0: tensor([6, 0, 4, 9, 6, 0, 2, 7, 4, 3, 3, 3, 3, 6, 8, 4, 4, 3, 9, 1, 1, 2, 7, 2,
        1, 1, 9, 1, 0, 6, 7])
1: tensor([4, 9, 1, 3, 4, 1, 6, 9, 4, 6, 2, 6, 0, 9, 6, 7, 2, 5, 9, 3, 2, 3, 5, 4,
        2, 3, 6, 5, 4, 6, 8])
2: tensor([5, 7, 1, 3, 0, 7, 6, 5, 6, 2, 5, 4, 4, 6, 6, 7, 6, 5, 2, 7, 7, 5, 3, 5,
        6, 4, 4, 5, 6, 5, 3])
3: tensor([5, 8, 0, 6, 2, 0, 5, 9, 5, 4, 1, 4, 0, 9, 8, 7, 2, 4, 8, 3, 3, 2, 5, 3,
        2, 2, 8, 4, 4, 6, 8])
4: tensor([7, 0, 3, 7, 1, 1, 2, 5, 5, 0, 4, 3, 4, 5, 8, 5, 7, 4, 5, 4, 5, 4, 5, 3,
        5, 1, 9, 2, 2, 5, 4])
5: tensor([4, 5, 4, 6, 6, 2, 4, 6, 4, 6, 4, 5, 3, 6, 4, 4, 4, 5, 7, 3, 3, 4, 6, 5,
        2, 5, 5, 4, 4, 5, 6])
6: tensor([6, 0, 7, 8, 5, 1, 2, 2, 4, 3, 5, 3, 5, 2, 5, 3, 6, 4, 6, 4, 4, 5, 5, 4,
        4, 4, 7, 2, 1, 4, 4])
7: tensor([5, 0, 8, 6, 4, 5, 3, 0, 5, 2, 7, 3, 9, 0, 4, 1, 9, 5, 2, 6, 7, 6, 4, 4,
        7, 4, 6, 3, 2, 4, 2])
8: tensor([5, 3, 7, 6, 8, 3, 4, 3, 3, 6, 5, 5, 6, 3, 3, 3, 4, 4, 5, 4, 3, 6, 5, 5,
        4, 5, 5, 4, 4, 4, 5])
9: tensor([5, 2, 9, 6, 8, 4, 4, 2, 4, 9, 6, 5, 6, 2, 2, 1, 5, 4, 5, 4, 4, 6, 5, 4,
        4, 5, 4, 3, 4, 3, 4])
10: tensor([4, 9, 4, 5, 9, 2, 6, 9, 2, 9, 1, 7, 1, 8, 3, 5, 0, 3, 9, 2, 2, 3, 6, 4,
        0, 5, 4, 5, 5, 6, 9])
11: tensor([4, 7, 2, 2, 2, 8, 5, 5, 5, 3, 5, 4, 3, 7, 5, 6, 5, 5, 2, 6, 6, 5, 3, 6,
        5, 4, 4, 7, 8, 5, 4])
12: tensor([5, 5, 5, 6, 7, 2, 4, 5, 3, 7, 4, 5, 5, 5, 3, 4, 3, 4, 7, 3, 3, 5, 5, 4,
        3, 4, 4, 4, 4, 5, 6])
13: tensor([7, 0, 4, 7, 1, 2, 2, 2, 6, 0, 6, 2, 5, 3, 7, 4, 9, 5, 3, 5, 7, 4, 5, 3,
        5, 2, 9, 2, 1, 4, 3])
14: tensor([5, 6, 1, 4, 0, 5, 5, 7, 6, 2, 4, 4, 2, 7, 6, 7, 5, 4, 4, 5, 6, 4, 4, 4,
        5, 4, 7, 5, 5, 6, 3])
15: tensor([3, 7, 5, 3, 7, 6, 6, 5, 4, 8, 4, 6, 5, 5, 2, 5, 2, 5, 4, 4, 3, 5, 4, 5,
        3, 6, 3, 6, 6, 4, 5])
16: tensor([5, 3, 4, 5, 2, 3, 4, 5, 5, 3, 4, 4, 4, 5, 5, 5, 5, 5, 4, 5, 5, 4, 5, 3,
        5, 4, 6, 5, 4, 5, 4])
17: tensor([5, 0, 9, 7, 9, 2, 2, 0, 3, 5, 6, 4, 8, 0, 3, 0, 5, 4, 5, 4, 3, 5, 5, 3,
        4, 5, 5, 2, 2, 3, 4])
18: tensor([5, 7, 1, 5, 1, 2, 4, 9, 6, 3, 3, 5, 1, 8, 7, 7, 4, 4, 6, 4, 4, 3, 5, 4,
        3, 3, 7, 4, 4, 6, 6])
19: tensor([4, 3, 6, 4, 5, 6, 4, 2, 5, 4, 6, 4, 6, 3, 3, 4, 6, 4, 2, 6, 6, 5, 4, 5,
        5, 5, 4, 4, 4, 3, 3])
20: tensor([4, 8, 4, 3, 4, 8, 6, 4, 5, 4, 4, 5, 5, 5, 3, 5, 4, 5, 3, 6, 6, 5, 3, 6,
        5, 5, 2, 6, 6, 5, 4])
21: tensor([3, 9, 4, 4, 9, 3, 6, 8, 2, 9, 3, 7, 2, 7, 3, 5, 0, 4, 8, 2, 2, 4, 6, 6,
        1, 5, 3, 6, 6, 6, 8])
22: tensor([5, 1, 4, 5, 1, 4, 3, 2, 6, 1, 6, 3, 5, 3, 7, 4, 8, 5, 2, 6, 6, 5, 4, 4,
        6, 3, 7, 3, 3, 5, 3])
23: tensor([5, 4, 4, 6, 5, 2, 5, 6, 4, 5, 4, 4, 4, 5, 5, 6, 4, 4, 7, 3, 4, 4, 5, 3,
        2, 4, 6, 4, 3, 5, 5])
24: tensor([2, 9, 6, 1, 7, 9, 8, 3, 4, 8, 4, 6, 6, 3, 0, 5, 3, 5, 3, 6, 5, 6, 3, 6,
        5, 7, 0, 8, 8, 4, 3])
25: tensor([4, 6, 4, 3, 2, 9, 5, 3, 5, 3, 6, 4, 6, 4, 4, 5, 7, 5, 0, 7, 7, 6, 3, 6,
        8, 5, 2, 6, 6, 4, 2])
26: tensor([3, 9, 5, 4, 9, 3, 6, 6, 2, 8, 4, 7, 3, 6, 3, 5, 1, 5, 6, 4, 3, 5, 5, 4,
        2, 6, 2, 6, 6, 5, 7])
27: tensor([5, 2, 6, 6, 7, 3, 4, 4, 4, 5, 4, 4, 5, 4, 4, 4, 3, 3, 6, 4, 3, 4, 5, 4,
        2, 4, 6, 3, 4, 4, 6])
28: tensor([5, 6, 4, 3, 2, 9, 5, 1, 5, 4, 6, 4, 7, 3, 4, 5, 6, 5, 1, 7, 7, 6, 3, 5,
        8, 6, 2, 6, 7, 4, 1])
29: tensor([5, 3, 3, 4, 1, 5, 4, 3, 7, 1, 5, 3, 5, 4, 6, 5, 7, 5, 2, 6, 6, 5, 4, 5,
        6, 4, 6, 4, 5, 4, 3])
30: tensor([5, 7, 2, 5, 4, 2, 4, 9, 4, 5, 2, 5, 3, 8, 5, 7, 2, 4, 7, 3, 3, 4, 6, 4,
        2, 3, 6, 5, 4, 6, 7])
31: tensor([3, 7, 6, 5, 7, 5, 6, 5, 3, 7, 4, 6, 4, 4, 3, 5, 2, 4, 6, 4, 3, 5, 5, 5,
        3, 6, 3, 6, 5, 4, 6])
32: tensor([4, 9, 3, 4, 6, 5, 6, 7, 3, 7, 3, 6, 4, 7, 4, 6, 1, 4, 6, 4, 3, 4, 5, 5,
        4, 5, 2, 6, 6, 6, 5])
33: tensor([5, 9, 1, 4, 5, 1, 6, 9, 4, 7, 2, 6, 0, 9, 5, 7, 0, 4, 8, 2, 2, 3, 6, 5,
        1, 4, 5, 5, 5, 6, 8])
34: tensor([6, 2, 5, 4, 3, 7, 4, 1, 5, 2, 6, 3, 8, 3, 5, 4, 8, 4, 3, 6, 6, 5, 4, 3,
        8, 4, 4, 5, 4, 4, 1])
35: tensor([6, 1, 2, 7, 1, 1, 2, 7, 5, 1, 4, 2, 3, 6, 8, 5, 6, 4, 6, 3, 5, 3, 6, 3,
        4, 1, 9, 2, 2, 5, 4])
36: tensor([5, 2, 4, 6, 4, 2, 4, 5, 4, 3, 5, 4, 4, 6, 6, 4, 5, 4, 5, 4, 5, 4, 5, 4,
        5, 3, 7, 3, 2, 5, 5])
37: tensor([5, 4, 7, 3, 3, 9, 5, 1, 6, 2, 6, 4, 7, 2, 4, 4, 7, 5, 2, 7, 6, 6, 3, 5,
        7, 6, 3, 5, 5, 3, 2])
38: tensor([4, 6, 5, 4, 4, 6, 5, 4, 5, 5, 5, 5, 5, 4, 4, 4, 4, 4, 3, 6, 5, 5, 4, 5,
        5, 5, 3, 5, 5, 4, 4])
39: tensor([4, 7, 3, 3, 3, 6, 5, 5, 5, 5, 5, 5, 5, 6, 4, 5, 5, 4, 4, 5, 5, 4, 4, 5,
        6, 4, 4, 6, 6, 4, 4])
40: tensor([5, 8, 1, 3, 1, 5, 5, 7, 6, 3, 4, 5, 2, 7, 6, 5, 4, 5, 3, 5, 5, 4, 5, 5,
        5, 4, 5, 5, 6, 5, 4])
41: tensor([5, 3, 5, 7, 5, 1, 4, 6, 4, 5, 4, 5, 4, 6, 6, 4, 4, 5, 6, 2, 3, 4, 6, 3,
        3, 3, 6, 4, 3, 5, 6])
42: tensor([5, 1, 5, 5, 3, 5, 4, 2, 5, 2, 5, 3, 5, 3, 6, 4, 7, 4, 4, 5, 6, 5, 4, 4,
        5, 3, 6, 4, 3, 5, 3])
43: tensor([4, 7, 1, 3, 1, 6, 5, 6, 6, 3, 5, 5, 3, 6, 6, 6, 5, 5, 2, 6, 7, 5, 4, 5,
        6, 4, 5, 5, 6, 5, 4])
44: tensor([3, 7, 5, 3, 7, 7, 6, 5, 4, 7, 5, 6, 5, 4, 2, 4, 4, 5, 4, 5, 4, 5, 4, 5,
        5, 7, 1, 6, 6, 4, 4])
45: tensor([4, 3, 9, 6, 9, 3, 4, 3, 2, 8, 5, 6, 6, 2, 2, 2, 3, 5, 6, 3, 2, 5, 6, 4,
        2, 6, 3, 4, 4, 5, 5])
46: tensor([7, 0, 3, 5, 0, 6, 2, 3, 7, 0, 5, 1, 6, 3, 9, 5, 9, 5, 0, 6, 9, 5, 3, 3,
        8, 2, 7, 3, 2, 4, 1])
47: tensor([6, 3, 2, 5, 2, 2, 3, 6, 5, 2, 4, 3, 3, 7, 8, 5, 6, 4, 5, 4, 6, 4, 5, 4,
        4, 2, 8, 3, 2, 6, 6])
48: tensor([4, 7, 3, 4, 5, 4, 5, 7, 5, 6, 3, 5, 3, 6, 4, 6, 2, 4, 6, 4, 3, 4, 4, 4,
        3, 5, 5, 5, 5, 5, 6])
49: tensor([6, 3, 2, 6, 0, 3, 3, 5, 6, 1, 4, 3, 3, 5, 8, 5, 6, 5, 4, 5, 6, 5, 4, 4,
        6, 3, 6, 1, 4, 5, 4])
50: tensor([5, 1, 6, 6, 2, 5, 3, 2, 5, 2, 5, 3, 7, 2, 5, 3, 8, 4, 3, 6, 6, 5, 4, 4,
        7, 4, 5, 3, 4, 4, 2])
51: tensor([4, 6, 3, 4, 2, 6, 5, 5, 6, 4, 5, 5, 4, 6, 5, 5, 5, 5, 3, 4, 6, 5, 3, 5,
        6, 4, 4, 5, 5, 4, 4])
52: tensor([4, 3, 7, 5, 7, 6, 4, 2, 5, 5, 6, 4, 6, 2, 3, 3, 5, 4, 4, 5, 5, 6, 4, 5,
        5, 6, 3, 5, 5, 4, 3])
53: tensor([4, 8, 3, 2, 3, 9, 6, 4, 5, 5, 5, 5, 5, 4, 4, 6, 5, 5, 1, 6, 6, 6, 2, 5,
        5, 6, 2, 7, 7, 4, 4])
54: tensor([4, 8, 3, 2, 2, 9, 6, 4, 5, 4, 5, 4, 5, 4, 4, 6, 5, 5, 3, 6, 6, 5, 3, 5,
        7, 5, 2, 6, 6, 4, 3])
55: tensor([3, 1, 8, 5, 6, 5, 4, 1, 5, 5, 5, 4, 7, 1, 3, 3, 5, 4, 3, 5, 4, 5, 5, 5,
        5, 6, 4, 4, 4, 4, 3])
56: tensor([5, 3, 4, 5, 3, 4, 2, 4, 5, 3, 4, 4, 5, 4, 6, 4, 6, 6, 4, 5, 5, 4, 4, 4,
        5, 4, 6, 5, 3, 4, 4])
57: tensor([4, 9, 0, 2, 1, 7, 6, 7, 6, 3, 4, 4, 2, 7, 6, 8, 4, 5, 3, 5, 6, 4, 3, 5,
        6, 4, 4, 6, 7, 5, 4])
58: tensor([6, 4, 1, 6, 1, 0, 4, 8, 5, 2, 3, 3, 1, 8, 9, 7, 5, 4, 7, 3, 4, 3, 5, 4,
        4, 1, 9, 3, 2, 6, 7])
59: tensor([4, 0, 8, 5, 5, 7, 3, 0, 5, 3, 7, 4, 8, 0, 3, 2, 6, 5, 1, 6, 5, 6, 4, 4,
        5, 6, 4, 3, 4, 3, 2])
60: tensor([7, 0, 2, 6, 0, 3, 3, 5, 7, 0, 5, 1, 4, 6, 8, 6, 8, 5, 3, 5, 7, 4, 5, 3,
        6, 2, 9, 3, 2, 5, 4])
61: tensor([5, 0, 7, 6, 7, 3, 3, 2, 6, 5, 5, 4, 5, 3, 4, 3, 5, 5, 4, 3, 3, 5, 5, 4,
        4, 4, 5, 3, 4, 4, 4])
62: tensor([4, 3, 7, 6, 8, 2, 3, 4, 3, 7, 4, 5, 5, 4, 3, 2, 4, 4, 7, 4, 2, 4, 6, 4,
        3, 5, 4, 4, 3, 4, 5])
63: tensor([5, 0, 7, 9, 8, 0, 1, 5, 2, 5, 4, 4, 4, 4, 5, 1, 4, 4, 9, 2, 1, 4, 7, 3,
        2, 3, 9, 0, 0, 5, 7])
64: tensor([4, 7, 3, 3, 1, 7, 5, 5, 7, 3, 6, 4, 4, 5, 5, 6, 5, 5, 2, 6, 6, 5, 3, 6,
        6, 4, 4, 5, 7, 4, 4])
65: tensor([3, 9, 4, 3, 7, 5, 7, 7, 4, 8, 3, 6, 3, 6, 2, 6, 1, 5, 6, 4, 3, 4, 5, 5,
        3, 6, 2, 7, 7, 6, 6])
66: tensor([4, 7, 3, 3, 3, 6, 5, 5, 5, 4, 4, 3, 4, 6, 4, 5, 4, 4, 4, 5, 5, 4, 4, 5,
        5, 5, 4, 5, 6, 4, 5])
67: tensor([5, 5, 5, 4, 6, 5, 5, 5, 4, 5, 5, 5, 4, 5, 4, 4, 4, 4, 4, 4, 4, 5, 5, 5,
        3, 5, 3, 5, 5, 5, 5])
68: tensor([5, 3, 6, 5, 5, 7, 4, 1, 4, 4, 5, 4, 7, 2, 5, 4, 6, 4, 3, 6, 5, 6, 5, 4,
        7, 5, 3, 5, 4, 4, 2])
69: tensor([6, 4, 1, 4, 0, 7, 4, 4, 6, 0, 6, 2, 4, 5, 8, 7, 8, 5, 1, 7, 8, 5, 3, 5,
        7, 3, 6, 5, 5, 4, 3])
70: tensor([3, 5, 8, 5, 9, 3, 5, 4, 2, 8, 4, 6, 6, 3, 1, 2, 2, 4, 6, 3, 2, 5, 6, 5,
        3, 7, 2, 5, 4, 4, 6])
71: tensor([3, 8, 5, 2, 7, 7, 6, 5, 5, 7, 4, 6, 5, 5, 2, 5, 2, 5, 3, 5, 4, 5, 4, 5,
        5, 6, 1, 6, 7, 3, 5])
72: tensor([4, 6, 5, 4, 5, 6, 5, 3, 5, 5, 5, 5, 5, 4, 3, 4, 4, 4, 3, 5, 4, 5, 5, 5,
        5, 5, 4, 5, 5, 4, 4])
73: tensor([5, 1, 7, 6, 6, 3, 3, 2, 4, 4, 6, 4, 6, 2, 4, 2, 5, 5, 4, 4, 4, 5, 4, 4,
        5, 5, 5, 3, 3, 3, 4])
74: tensor([6, 1, 4, 6, 2, 3, 2, 3, 6, 1, 5, 3, 5, 4, 6, 4, 7, 4, 3, 5, 6, 5, 4, 4,
        5, 3, 7, 3, 3, 4, 3])
75: tensor([3, 9, 3, 4, 7, 1, 6, 9, 3, 9, 2, 7, 1, 9, 5, 6, 0, 4, 9, 1, 1, 3, 6, 5,
        1, 5, 5, 6, 6, 6, 8])
76: tensor([3, 5, 8, 6, 9, 3, 4, 5, 3, 9, 4, 6, 4, 4, 2, 3, 2, 4, 7, 3, 1, 4, 6, 4,
        2, 6, 3, 4, 4, 5, 6])
77: tensor([3, 6, 7, 4, 9, 4, 5, 4, 3, 9, 4, 6, 4, 3, 1, 4, 1, 4, 6, 3, 1, 5, 5, 6,
        2, 7, 2, 5, 6, 4, 6])
78: tensor([4, 7, 3, 4, 4, 4, 5, 5, 5, 5, 4, 5, 3, 6, 5, 5, 3, 4, 5, 5, 5, 4, 3, 5,
        4, 5, 4, 5, 6, 5, 6])
79: tensor([3, 9, 5, 5, 9, 1, 6, 9, 2, 9, 2, 6, 2, 7, 2, 5, 0, 4, 9, 2, 0, 3, 6, 5,
        0, 6, 3, 5, 6, 6, 9])
80: tensor([4, 0, 9, 7, 8, 3, 3, 2, 4, 5, 6, 5, 6, 1, 3, 1, 5, 4, 5, 5, 4, 5, 5, 4,
        4, 5, 5, 3, 3, 4, 4])
81: tensor([6, 5, 2, 4, 2, 6, 4, 5, 6, 3, 4, 4, 4, 5, 7, 6, 5, 5, 4, 5, 6, 4, 3, 4,
        5, 3, 5, 4, 5, 4, 4])
82: tensor([4, 8, 4, 3, 5, 4, 6, 6, 4, 7, 4, 5, 2, 7, 3, 5, 2, 4, 6, 4, 4, 4, 5, 5,
        2, 6, 3, 5, 6, 5, 6])
83: tensor([4, 5, 5, 5, 6, 3, 4, 5, 4, 6, 5, 5, 5, 4, 4, 4, 4, 4, 4, 5, 4, 4, 5, 4,
        2, 5, 4, 4, 3, 4, 4])
84: tensor([4, 3, 7, 6, 7, 3, 4, 3, 3, 6, 5, 5, 6, 2, 3, 2, 4, 5, 4, 5, 4, 5, 5, 4,
        4, 5, 4, 4, 4, 3, 4])
85: tensor([5, 4, 4, 5, 4, 4, 4, 5, 5, 4, 4, 4, 4, 5, 5, 5, 5, 4, 6, 4, 5, 4, 4, 4,
        5, 4, 6, 4, 4, 5, 5])
86: tensor([3, 9, 1, 4, 5, 1, 6, 9, 4, 7, 2, 6, 0, 9, 5, 7, 0, 4, 8, 2, 2, 2, 6, 5,
        2, 4, 5, 5, 5, 6, 8])
87: tensor([4, 5, 6, 4, 6, 4, 5, 4, 3, 6, 4, 6, 5, 5, 3, 4, 4, 4, 5, 4, 4, 4, 5, 4,
        4, 5, 4, 4, 4, 4, 5])
88: tensor([4, 4, 5, 5, 4, 5, 5, 4, 5, 4, 5, 4, 3, 5, 5, 5, 5, 5, 5, 4, 5, 5, 5, 4,
        4, 4, 6, 4, 5, 5, 4])
89: tensor([4, 2, 9, 4, 6, 8, 3, 0, 5, 4, 7, 5, 9, 0, 1, 2, 7, 5, 1, 7, 6, 7, 3, 5,
        8, 7, 1, 5, 5, 2, 1])
90: tensor([5, 0, 8, 6, 5, 4, 2, 0, 4, 2, 7, 4, 7, 0, 5, 2, 6, 4, 3, 5, 5, 6, 5, 4,
        6, 4, 6, 3, 2, 3, 3])
91: tensor([2, 9, 3, 2, 3, 9, 7, 5, 5, 5, 5, 5, 4, 5, 3, 6, 3, 5, 1, 6, 6, 4, 3, 6,
        5, 7, 2, 6, 7, 4, 4])

tensor([5, 3, 5, 4, 4, 6, 4, 3, 6, 3, 5, 4, 5, 3, 4, 4, 6, 5, 2, 5, 5, 5, 4, 5,
        6, 5, 4, 5, 4, 4, 3]) 19 68
tensor([5, 1, 6, 6, 5, 3, 3, 2, 4, 4, 5, 5, 5, 2, 4, 2, 6, 5, 4, 5, 4, 5, 5, 4,
        4, 4, 6, 2, 3, 4, 4]) 73 61
tensor([5, 2, 6, 7, 6, 1, 4, 6, 3, 6, 3, 5, 4, 5, 5, 4, 3, 4, 7, 3, 3, 4, 6, 3,
        2, 4, 7, 4, 3, 5, 6]) 41 23
tensor([6, 0, 5, 6, 2, 3, 3, 3, 6, 0, 6, 1, 6, 3, 7, 4, 9, 5, 4, 5, 6, 4, 4, 3,
        5, 2, 8, 2, 2, 4, 2]) 13 74
tensor([5, 4, 4, 5, 4, 3, 4, 6, 5, 4, 4, 4, 4, 5, 5, 5, 5, 4, 6, 4, 4, 4, 4, 4,
        4, 3, 6, 4, 4, 5, 6]) 85 23
tensor([2, 9, 5, 3, 8, 5, 8, 6, 4, 9, 3, 7, 3, 5, 2, 4, 1, 4, 7, 4, 3, 4, 4, 6,
        3, 7, 2, 6, 7, 4, 6]) 65 26
tensor([3, 7, 5, 4, 7, 6, 6, 4, 4, 8, 5, 6, 5, 4, 1, 4, 3, 4, 4, 4, 4, 5, 4, 5,
        5, 7, 2, 6, 6, 3, 4]) 44 15
tensor([6, 0, 3, 7, 2, 1, 3, 5, 5, 1, 5, 3, 4, 3, 8, 4, 6, 5, 4, 4, 5, 4, 6, 3,
        5, 4, 8, 2, 2, 5, 5]) 4 74
tensor([4, 2, 8, 7, 8, 1, 3, 4, 3, 6, 4, 5, 5, 3, 4, 2, 4, 5, 6, 3, 3, 4, 7, 3,
        3, 5, 5, 3, 2, 4, 5]) 62 8
tensor([5, 6, 2, 4, 3, 4, 5, 6, 5, 4, 4, 6, 3, 6, 6, 6, 4, 4, 5, 4, 5, 5, 4, 5,
        5, 4, 5, 5, 5, 5, 5]) 78 51
tensor([6, 2, 5, 4, 1, 8, 3, 0, 5, 1, 7, 3, 8, 2, 6, 4, 9, 4, 0, 7, 7, 6, 3, 5,
        9, 4, 4, 5, 5, 3, 1]) 34 37
tensor([4, 4, 7, 3, 6, 7, 5, 1, 5, 5, 6, 5, 7, 2, 2, 3, 5, 4, 2, 5, 5, 6, 3, 5,
        5, 6, 2, 5, 6, 3, 3]) 52 19
tensor([6, 3, 4, 5, 3, 2, 3, 5, 5, 3, 5, 3, 4, 5, 6, 4, 5, 5, 5, 5, 4, 4, 5, 4,
        4, 1, 5, 3, 3, 4, 5]) 36 16
tensor([4, 2, 8, 5, 8, 5, 3, 0, 4, 6, 5, 5, 7, 1, 2, 3, 5, 5, 4, 5, 3, 5, 5, 5,
        4, 6, 4, 4, 4, 3, 4]) 55 84
tensor([4, 9, 2, 2, 3, 9, 7, 6, 5, 6, 4, 6, 4, 6, 3, 7, 3, 5, 3, 6, 5, 5, 4, 6,
        6, 7, 1, 7, 8, 5, 4]) 91 53
tensor([4, 5, 5, 3, 6, 6, 5, 5, 4, 6, 5, 5, 4, 5, 7, 4, 4, 4, 4, 4, 4, 5, 5, 5,
        4, 5, 4, 6, 5, 5, 5]) 67 38
tensor([4, 9, 0, 1, 2, 7, 7, 8, 6, 4, 3, 5, 1, 9, 6, 8, 4, 4, 4, 5, 5, 4, 4, 5,
        4, 3, 3, 7, 7, 6, 6]) 57 40
tensor([6, 0, 6, 7, 4, 3, 2, 2, 5, 2, 5, 3, 6, 3, 6, 3, 7, 5, 5, 4, 5, 5, 5, 2,
        4, 3, 7, 3, 1, 4, 4]) 6 74
tensor([5, 5, 4, 4, 3, 6, 4, 4, 4, 4, 5, 4, 6, 4, 5, 4, 5, 4, 3, 5, 6, 5, 4, 5,
        6, 4, 4, 6, 5, 4, 4]) 38 39
tensor([3, 5, 8, 5, 9, 4, 5, 4, 3, 8, 4, 6, 6, 3, 2, 3, 2, 5, 6, 4, 3, 5, 5, 5,
        4, 6, 3, 5, 5, 4, 6]) 70 77
tensor([4, 0, 9, 8, 9, 3, 2, 0, 3, 6, 5, 5, 9, 0, 2, 0, 6, 4, 5, 4, 3, 6, 6, 4,
        4, 6, 4, 2, 3, 3, 3]) 17 80
tensor([3, 9, 1, 1, 2, 7, 8, 8, 5, 5, 3, 6, 1, 9, 5, 8, 1, 4, 5, 5, 5, 3, 3, 6,
        4, 5, 4, 7, 8, 5, 6]) 57 40
tensor([4, 6, 5, 6, 7, 1, 5, 7, 3, 7, 4, 6, 3, 6, 5, 4, 2, 4, 8, 3, 2, 4, 6, 6,
        3, 5, 5, 3, 4, 5, 6]) 5 12
tensor([4, 2, 9, 6, 9, 2, 3, 3, 2, 9, 5, 5, 7, 1, 2, 1, 4, 4, 7, 3, 2, 5, 6, 4,
        2, 6, 3, 4, 3, 4, 5]) 45 62
tensor([6, 0, 7, 8, 6, 2, 1, 1, 4, 3, 6, 3, 8, 2, 5, 2, 7, 4, 5, 4, 4, 5, 6, 3,
        5, 3, 6, 2, 1, 4, 4]) 6 90
tensor([3, 4, 7, 3, 7, 5, 5, 2, 4, 7, 6, 5, 6, 2, 2, 2, 4, 4, 4, 5, 4, 5, 4, 5,
        5, 7, 2, 5, 5, 3, 4]) 52 84
tensor([5, 2, 5, 7, 5, 2, 3, 4, 4, 4, 5, 4, 5, 5, 4, 4, 5, 5, 5, 4, 5, 4, 5, 4,
        4, 3, 6, 2, 3, 5, 4]) 36 85
tensor([6, 4, 1, 3, 0, 9, 5, 3, 7, 0, 6, 2, 5, 4, 8, 7, 9, 5, 0, 7, 9, 7, 2, 5,
        9, 3, 5, 5, 6, 4, 2]) 69 2
tensor([6, 0, 7, 9, 8, 0, 1, 5, 3, 4, 4, 4, 5, 4, 6, 1, 4, 4, 9, 2, 1, 4, 7, 3,
        1, 3, 8, 1, 0, 5, 7]) 63 0
tensor([4, 3, 7, 4, 6, 8, 4, 1, 5, 5, 7, 5, 7, 1, 2, 3, 5, 5, 2, 6, 5, 6, 4, 5,
        6, 6, 2, 6, 5, 4, 3]) 52 19
tensor([4, 4, 6, 2, 5, 9, 5, 1, 5, 4, 6, 4, 6, 2, 2, 4, 6, 4, 1, 7, 6, 6, 3, 5,
        6, 6, 2, 6, 6, 3, 2]) 37 28
tensor([3, 2, 9, 3, 6, 9, 4, 0, 5, 5, 7, 5, 9, 0, 1, 1, 7, 6, 0, 7, 6, 7, 3, 5,
        8, 7, 1, 5, 6, 2, 2]) 89 59
tensor([6, 0, 6, 7, 0, 4, 2, 2, 6, 0, 6, 2, 6, 3, 7, 4, 9, 5, 3, 5, 7, 4, 4, 3,
        6, 2, 8, 2, 2, 4, 2]) 13 22
tensor([5, 3, 4, 5, 5, 3, 4, 5, 5, 4, 5, 4, 4, 6, 5, 5, 5, 4, 5, 4, 5, 5, 4, 5,
        4, 3, 5, 5, 4, 5, 5]) 85 88
tensor([5, 8, 1, 5, 4, 2, 5, 9, 3, 5, 2, 5, 2, 9, 6, 7, 2, 4, 7, 3, 3, 3, 5, 4,
        4, 3, 6, 5, 4, 6, 7]) 30 1
tensor([5, 5, 4, 5, 3, 5, 5, 6, 5, 4, 4, 4, 4, 6, 6, 6, 5, 4, 5, 4, 5, 4, 3, 4,
        5, 3, 5, 4, 5, 6, 5]) 85 81
tensor([4, 9, 3, 3, 6, 5, 6, 8, 4, 8, 3, 6, 3, 7, 4, 6, 1, 4, 6, 4, 3, 4, 4, 5,
        3, 5, 3, 6, 6, 5, 6]) 32 65
tensor([4, 7, 3, 5, 5, 4, 6, 7, 4, 5, 3, 4, 3, 6, 5, 6, 3, 5, 6, 4, 4, 4, 5, 4,
        4, 4, 5, 6, 5, 5, 5]) 48 78
tensor([4, 5, 4, 5, 4, 3, 4, 5, 4, 5, 4, 5, 3, 5, 5, 5, 4, 4, 5, 4, 5, 4, 5, 4,
        4, 4, 5, 4, 4, 5, 5]) 85 88
tensor([6, 2, 4, 9, 5, 0, 3, 7, 4, 4, 4, 3, 3, 6, 7, 3, 5, 4, 9, 2, 3, 3, 6, 0,
        3, 2, 9, 1, 1, 5, 6]) 0 41
tensor([4, 5, 6, 6, 9, 2, 5, 5, 4, 9, 4, 6, 3, 5, 2, 4, 0, 4, 9, 3, 1, 3, 6, 5,
        1, 5, 4, 5, 4, 5, 7]) 76 12
tensor([5, 6, 3, 7, 3, 2, 4, 7, 4, 5, 3, 4, 3, 6, 6, 6, 4, 4, 7, 3, 4, 4, 5, 4,
        3, 3, 6, 4, 4, 5, 6]) 23 30
tensor([5, 1, 7, 8, 8, 0, 3, 5, 3, 6, 4, 5, 4, 4, 4, 2, 4, 4, 8, 3, 2, 4, 6, 4,
        3, 5, 6, 3, 2, 5, 6]) 62 27
tensor([7, 0, 3, 5, 0, 7, 4, 2, 7, 0, 6, 2, 6, 4, 9, 6, 9, 5, 0, 7, 8, 5, 4, 3,
        8, 2, 8, 3, 3, 5, 1]) 46 22
tensor([6, 2, 4, 8, 4, 0, 3, 8, 4, 4, 2, 4, 2, 7, 8, 5, 4, 4, 8, 2, 2, 2, 6, 3,
        1, 2, 9, 2, 1, 5, 7]) 0 41
tensor([5, 3, 5, 5, 4, 3, 4, 4, 5, 4, 4, 4, 4, 4, 5, 4, 4, 4, 5, 4, 4, 4, 5, 4,
        4, 4, 5, 4, 4, 5, 5]) 85 88
tensor([2, 9, 7, 0, 7, 9, 7, 2, 5, 8, 5, 6, 6, 3, 0, 5, 3, 5, 2, 7, 6, 6, 3, 6,
        6, 8, 0, 8, 8, 4, 4]) 24 71
